Look-ups in named tables: a row name and a column name give one cell, copied from the table.

Table buk
,bal,dulemin,duburi,zov,biti
duk,3349,-1540,-8605,-2593,-4692
givi,-3232,369,-3456,-3973,-7680
lika,-1094,-8220,-6829,5950,-785
zoza,232,7404,-4713,-2812,-1553
sir,1617,-3520,-7967,-510,-4378
fos,3667,-668,-8874,-3811,-5283

What is the zov of duk in buk?
-2593
What is the biti of duk in buk?
-4692
What is the bal of fos in buk?
3667
What is the biti of lika in buk?
-785
What is the zov of sir in buk?
-510
What is the biti of zoza in buk?
-1553

suf =
,sazi,tusu,gonolep,fuvo
fogeg,49,177,84,139
bodud,102,43,238,153
nisani,245,193,232,194
bupa,174,66,44,47
fer,132,44,186,146
potot,157,52,201,213
koto,198,114,219,248
tor,68,226,244,64
nom,191,85,213,209
sufesol,170,127,99,107

What is the fuvo of potot in suf?
213
What is the sazi of sufesol in suf?
170
What is the fuvo of bupa in suf?
47
What is the fuvo of bodud in suf?
153
What is the tusu of sufesol in suf?
127
What is the sazi of bupa in suf?
174
What is the tusu of tor in suf?
226
What is the gonolep of fer in suf?
186
What is the fuvo of nisani in suf?
194
What is the sazi of fer in suf?
132
What is the fuvo of tor in suf?
64
What is the gonolep of fogeg in suf?
84
What is the gonolep of bupa in suf?
44
What is the fuvo of koto in suf?
248
What is the gonolep of sufesol in suf?
99
Row with the largest fuvo: koto

sodude =
	diga	lal	tupuv	nuv	nov	lizupu	nef
losun	52	21	34	53	38	55	44
visador	48	36	56	30	37	66	52
tigi	49	49	49	49	49	49	49
zusok	43	75	58	13	56	54	63
zinivuv	49	68	30	39	55	50	50
gazin	36	49	50	40	49	45	52
fodere	15	49	55	22	50	40	61
nerar	46	29	40	53	52	30	52

zinivuv, diga -> 49
visador, tupuv -> 56
losun, nuv -> 53
tigi, tupuv -> 49
losun, nef -> 44
gazin, lizupu -> 45
fodere, lal -> 49
zusok, lal -> 75
losun, nov -> 38
Which row has the largest tupuv? zusok

fazamo
columns: lepi, sabuba, nimur, misi, zimat, nez, tis
neto: [-5.65, -2.84, -5.61, -4.69, 4.43, -4.01, -5.46]
seli: [3.35, -2.84, -5.61, -4.69, -3.95, -4.01, -5.46]
vukul: [-5.65, -2.84, -5.61, -4.69, -3.68, 1.57, -5.46]
zure: [-5.65, -3.61, -5.61, -4.69, 8.03, -4.01, -5.46]
guturi: [-0.77, -2.84, -5.61, -1.75, -4.11, -4.01, -5.46]

nimur of neto is -5.61
nimur of vukul is -5.61
zimat of zure is 8.03
tis of vukul is -5.46
sabuba of seli is -2.84
tis of zure is -5.46
sabuba of zure is -3.61
zimat of neto is 4.43

folaz:
        sut  div  rufuse  lamuze  tir  boga
pek     189  112     149      47   39   113
dizi     68  110      92     118  108   116
lil      64   47      25     114  158   105
kem     108   86      67      90   93    50
zap     129   72      49     188   44   103
fisa     42   51      26      95  117    88
murari   92   81     136     112   81    86
vek      73   65      85     153   79    55
tuzeku  121   66      27     113   45    95
kidu    123   61     200     108   77    84
nog     154   82      64     156   79    87
vitoki   90   91     137     151   92   114

What is the div of vek in folaz? 65
What is the boga of vek in folaz? 55
What is the rufuse of zap in folaz? 49
What is the boga of murari in folaz? 86
What is the rufuse of dizi in folaz? 92
What is the lamuze of pek in folaz? 47
What is the div of vitoki in folaz? 91
What is the tir of vek in folaz? 79
What is the div of lil in folaz? 47
What is the div of kem in folaz? 86
What is the sut of zap in folaz? 129
What is the boga of tuzeku in folaz? 95
Row with the largest boga: dizi

zode =
columns: figude, nuti, pevo, zet, pekon, duz, nam, nomu, rem, rel
mifuzur: [0.1, -0.8, -0.3, -0.2, -0.2, -0.5, 0.0, -0.3, -0.8, -0.4]
lakeda: [0.0, -0.8, -0.2, -0.4, -0.4, -0.2, -0.5, -0.3, 0.4, 0.2]
zemu: [-0.4, -0.6, -0.4, -0.1, 0.2, -0.7, -0.4, -0.4, -0.4, 0.0]
kav: [-0.6, -0.1, -0.2, -0.2, -0.6, 0.1, -0.5, -0.3, -0.2, -0.1]
nevep: [0.3, -0.1, 0.0, -0.1, -0.1, -0.2, 0.3, -0.2, -0.5, -0.4]
pibamir: [-0.7, -0.3, -0.2, -0.2, 0.0, -0.3, -0.3, -0.5, -0.4, -0.3]
tos: [-0.6, 0.2, -0.5, -0.6, -0.4, 0.0, -0.6, -0.2, 0.2, -0.1]
rom: [-0.6, 0.2, -0.5, -0.3, -0.8, -0.1, 0.6, -0.1, -0.1, -0.3]
mit: [-0.7, -0.1, -0.3, -0.8, 0.2, -0.3, -0.8, -0.3, 0.4, 0.2]
beborev: [0.4, -0.4, -0.1, -0.3, -0.2, -0.2, 0.3, 0.0, -0.2, -0.5]
sel: [-0.3, -0.6, -0.1, -0.3, -0.4, -0.3, -0.8, -0.4, -0.1, -0.3]
dufe: [0.1, -0.8, -0.4, -0.1, 0.1, -0.3, -0.3, -0.3, -0.5, -0.2]
govun: [0.3, -0.3, -0.2, -0.2, 0.0, -0.2, 0.0, -0.2, -0.7, 0.1]

zemu, duz => -0.7
rom, nomu => -0.1
zemu, zet => -0.1
mit, nuti => -0.1
dufe, nomu => -0.3
kav, pekon => -0.6
dufe, nuti => -0.8
zemu, nam => -0.4
zemu, rem => -0.4
zemu, nuti => -0.6
mit, nomu => -0.3
pibamir, rem => -0.4
kav, nuti => -0.1
beborev, duz => -0.2
sel, nam => -0.8
mifuzur, rem => -0.8
beborev, nam => 0.3
kav, nomu => -0.3
govun, pekon => 0.0

